In the rows, zero is written as 128.
The rows of Y fall into 5 groups, and each row is roughly a mix of its group's hidden directions; one row fits no group.
Y:
[[100 153  85 113 136 145  89 143 135 122]
 [123 105 137 160 131 122 108 183 143 145]
 [124 142 138 106 156 183 149 143 141 144]
 [144 103 108 153 159  87 126  97 139 123]
 [ 91 110 145 126 144 183 136 110 130 120]
 [ 88 163 128 148 127 150 127 165 127 104]
 [137  99 118 105  95 155 167 132 125 101]
 [ 97  86 164  97 102 130 129 123 129 127]
 [123 141 121 145  94  85 108 127 105  93]
 [115 124 118 148  94 125 117  94 144  80]
 [133 133 160 146 124 154 118  78 154 147]
 [118 145 158 144 160  91 134 106 100 106]
 [163  81  94 113 110 130 128 132 109 139]
 [130  80 107 131  96 158 105 130 116 110]
 [143  88 141 125 151 103 156 160 141 108]
 [114 158  86 129 101 143  87 140 123 120]
 [140 157 119 104 154 108 111  77 124 123]
 [130 135 134  85 110 137  91 144 126 169]
 [159 150 136 119 149 167 108 157 149 148]
 [130 127 117 113  94 152 149  97 107  86]
 [100 168 146 121 169 151 112 118 122 111]
 [113  93 120 100 150 147 139 125  83 110]
 [166  87 123 143 113 147 131 118 143  91]
 [100 127 162 107  97  94 123 126 162 132]
 [123 126 148 116 159 177 162 138 141 144]
 [133  89 145 154 127 155 108 120 106 167]
 [126 111  70 142 120 141  92 125 143 128]
 [ 92 124 132 148 119 115  88  98 142  96]
 [153 123 112 166 166 167 132 124 111 123]
 [141 116  95 148 155 114 133 140  76 119]
 [136 131 171 159 100  90 131 116 109 122]
 [137 134 120 181  99 116 153  97 135 131]
 [172 148 127 144 101 113 157 126 152 102]
 [145 134 104  98  93 101 122 143 158 102]
 [129 164 148 148 105 152 116 121  81 136]
 [172 142 147 137 140  78 113 121 131 115]
 [155 112  96 109  94 106 143 158 108 135]
 [106 126  82 101 132 131  99 164 133 119]
 [111 116 134 103 113 143  95 133 181 144]
 [130 100  94 165 102 133 137 137 166 124]
 [132 150 141  96 134 174 157 113 145 150]
 [128 154 106 107  90 145  90 122 130 158]
 [149 149 135  91  81  99 117 127 131 142]
 [104 100 109 116 139 164 127 107 149  89]
 [ 99  81 139  99 101 117 147 136 136 110]
 [136 113  97  95 107 156 143 136 124  86]
 [ 90 142 103  91 137 172 131 132 133 129]
 [135 116 152 100 111 164 115  97 163 141]
 [106 176 134 127 158 117  97 132 103 113]
 [154 121  84 132 107 115 153 138  88 119]
 [ 98 132 129  97 137  88 111 144 163 147]
 [151  93 106 130 127 107 146 103  84 118]
 [156 112 100 153 113 118  88 155 145 145]
 [181 116 129 151 110 128  87 140 125 130]
 [133 125  67 120 104 115 126 157 112 125]
 [143  98 102 109 105 132  96  95 104 111]
 [139 144 163 134 175 122 115 130  92 146]
 [120  99 112 171 104 132 108 118 162 108]
 [156 111 128 119  94  71 119 130 134 133]
 [123 112 133 136 187 118 147 145 129  96]
 [137 107  86 115  86 131 108 137 151 148]
 [127 125 156 135 118  90 106  94  95 103]
 [133 116 140 148 131 146 166 182 143 134]
 [131 161  99 117 165 142 116 106 125 166]
 [144 102 142 106 126 158 165 152 156 149]
 [102 169 103 120 114 141 150 125 129  86]
 [134 110  99 116 127  86  82 146 126 113]
 [134 116 131 140  96 152 126 127 121  67]
 [152 135 102 138 128 147 136 166 172 149]
 [104 117 160 105 138  94 162 138 157 134]
 [154 125 132 120 143  61 122 118 133 130]
 [107 132  92 118 143 107 139 164 145 166]
 [123  72 135 120 139 153 117 120  89 127]
 [180 118 139 136 114 122 169 135 122 153]
 [136 149 171 137 131 131  97  97 132  92]
 [ 91 160 109  93 146 106 129 140 120 153]
 [160 107 113 133  94 138  82 143 127 145]
 [ 70 145 125 117 116 110 108 119  99 140]
 [128 102 128 157 173 159 150 118 117 148]
 [148  94 125 160 160 109 156 145 151 137]
 [131 166 165  96 151 123 107 116 102 122]
 [106 165 163 155 124 107 132 147 128  96]
 [144 134 108 113 131 142 148 136 151  68]
 [121  93 165 152 143 146 130  98 101 111]
 [167 137 164 137 124 145 169 113 130 107]
 [139  83 139 153 144 142  90 116 102 135]
 [130 144 102 160 127  81  95 143 119 119]
 [126 123 127 174 144 138 152 178 136 130]
 [134  92  90 117  87 118 147 144 142 115]
 [104 133 140 103 116 111 156 109  77 116]
 [116 164 122 148  96 101 113 125 102  94]
 [151 107 106 157  85 122 157 103 132 129]
 [144 137 137 129  93 158 106 149 172 110]
 [131 138 149 123  82 141 134 101 171 143]
 [101 113 166 112 148 160 135 159 107 117]
 [116  82 131 117 133 167 150 138 137 161]
 [135 119  67 137 140 123  96 118 148 123]
 [134 126 153 113 142 102 154  80 121  98]
 [104  98 153 100 121 108 136 123 167 100]
 [122 113 125 123 159 150 150 162 135 176]
 [ 76 110 143 129  96 123 146 151 114 149]
 [144 162 126 129 102  90 138 162 109 152]
 [163 119 111 108 129 139 153 120  76 115]
 [108 142  84 141 155 124  89 151 113 131]
 [100 163 132 122 158 156 133 110 119  89]
 [143 120 108 104  84 109  98 160 138 138]
 [106 117 152 151 167 148 155 107 103 143]
 [107 122 131 114 159 146 174 147 131 163]
 [135 139 105 106 118  86 127 116  85 101]
 [137 113  80 168 101 104 125 134 129 142]
 [107 130 112  95  97 151 167 117 103 121]
 [107 107 143 166  93 161 128 148 122 107]
 [132 126  71 134 124 111  88 119 138 112]
 [140 118 143 138 123 129 140 168 154  77]
 [101 123 103 167 123  92 123 117  92 133]
 [150 117 103 115 118 119 178 151 108 153]
 [139 121 165  99  90 111 134  94 118 144]
 [143 187 134 162 123 142 114 127 112 121]
 [141 168 172 109  99 127 152 119 134 138]
 [138 137  86 116 161 109 165 128 132 102]
 [129 148 144 115  88  84 104 124 103 118]
 [172 147 156 158 149 106 125 104 137 132]
 [169 109 156 146 100 124 148 111 126  97]
 [114 160 185 126 155 131 116 123 139 140]
 [153 122 148 150 102 132 168 122 108 166]
 [106 106 159 116 105 170 111 143 133 155]
 [171 162  99 157 117 117 101 134 128 131]
 [124 143 163 112 169 160 101 107 122 136]
 [147  89 144 114 136 119 158 112 150 167]
 [155 113 185 160 143 137 126 116 127 126]
 [149 117 126 127 104  85 123 102 106  89]
 [121 116  86 114 155 168 102 138 147 133]
 [140 103  84 125 108 166 147 151 131 142]
 [117 129 175 132 177 141 133 109 120 112]
 [109 108 153 100 166 136  95 143 108 145]
 [173 135 170 121 137 162 125 124 105 126]
 [117 114 156 145 113 115 145  84 111  91]
 [135 143 163  88 127 156 155 144 137 155]
 [135 134 175 111 166 104 134 122 118 158]
 [ 74 111 114 152 138 110 121 127 162 134]
 [118 174 135 154 156 100 134 108 102 133]
 [179 108 133 118 111 122 172 126 124 143]
 [144 104 102 112  97 119 174 129 141 151]
 [103 114  73 116 121 117 131 155 130 155]
 [116 141  96 165 142 125  86 105 119 147]
 [ 97  76 112 153 132 123 141 137 126 156]
 [ 94 110 129 112 152 125 138 142 152 178]
 [146 100 105 132 141 107 175 103 112 112]
 [147  94 137 155 144 128 153 155 134 169]
 [136 111  90 169 105  97 109 143 134 119]
 [149 159 115 119 147 152 144 137 148  79]
 [127 124 126 112 100  92  77 114 107 135]
 [154 140 134 158 118 155 133 147 134  77]
 [105 112 111 142 127 146 134 150 119  69]
 [181 114 122 150 145 127  90 110 135 126]
 [113 133 144 104 113  91 137 137 131  75]
 [158  98 133  86 107 132 112 142 133 161]
 [ 96 108 127 140 107 100 151  92 115  98]
 [105 168 140 115 145 177 141 142 120 119]
 [139 169 112 122 106 129  84 158 142 134]
 [110  93 122 120 151 131 120 140 133 186]
 [106 128 179 155 147 107 128 120 159 129]
 [167 144  94 143 144 143 119 133 123  84]
 [ 90 143 116 116 128 108 144 169 141  92]
 [123  99 128 127 123  78 139 113 139 170]
 [122 175 125 136 151 119 100 141 136  86]
 [124 172 150  90 136 123 116 107 105 105]
 [137 169  99 111 162 160 139 134 143 114]
 [157 149  97 159 158 131 104 143 152 141]
 [120  73 137 123 132 150 120 108 166 121]
 [104 125 134 130 124 138 124 159 150  69]]
Each list below has one row that fits no group; the rest each fit one group, if only roughly. Name that row.
    q310: [134 137 113 142 114  83 149 172 108 137]
    q722: [107 154 173 172 133 120 130 110 129 142]
    q919: [104 147 135 109 145 132 146 143 154  75]
    q837: [116  95 129 100 106 129 114 146 179 132]
    q776: [ 82 124 119 132 147 126  99 155 131 166]
    q286: [ 85 108 108 113 136  93 132 125  96 149]
    q863: [106 157 122  79 112  96 133 145 146 126]
    q888: [169 123  90 136 100 128 166 127 129 145]
    q635: [142 115 122 121 107  75 136 129  91 105]
    q985: [114 136 104 153 175 127 129 153 126  91]
    q688: [129 132 128 104  74 173 134 127 140 131]
    q149: [123  95 166 175 138 137 126 105 140 121]
 : q635
    q878: [ 94 147 126  78 130  97 147 110 122 124]
    q10: [125 121 124 147 183 144 151 163 142 131]
    q763: [137 124 112 108  86 150 153 101 155 104]
    q411: [114 123 136 128 153 127  99  86 127 175]
    q216: [164 131  88 139 138 111 139 163  99 136]
    q365: [126  91 131 153 181 145 108 119 130 118]
    q570: [158 115 135 109  87 111 168 138 105 132]
    q35: [117 103 176 141 118 173 126 123 133 110]
    q119: [106 162 106 116 139 179 104 123 125 136]
    q641: [121 103 106 136 157 107  96  84 119 120]
    q517: [124 171 150  83 100 116 125 132 112 119]
    q835: [ 99 135 178 153 148 113 124  99 117 124]
 : q216
    q289: [125 153 152 129  88 126 160 105  93 138]
    q200: [149 108  85 134 103 140 140  96 158 117]
    q849: [112 137 102  77 136 141 136 101 133  96]
    q331: [146  86 131 112  89 131 141 111 124  92]
    q946: [119 133 133 102  77 102 152 133 160 125]
    q193: [120 131 138 112  78 148 127 151 150 165]
    q36: [109 111  97 136 132 139  71 138 116 110]
    q491: [ 92 127 163 105 139 104 143 110 127  91]
    q366: [158 149 162 152 127 128 133  94 108 160]
    q507: [117 152 127  67 121 144 106 118 119 109]
    q183: [106  94 106 124 128 121 113 131 173 163]
 : q183
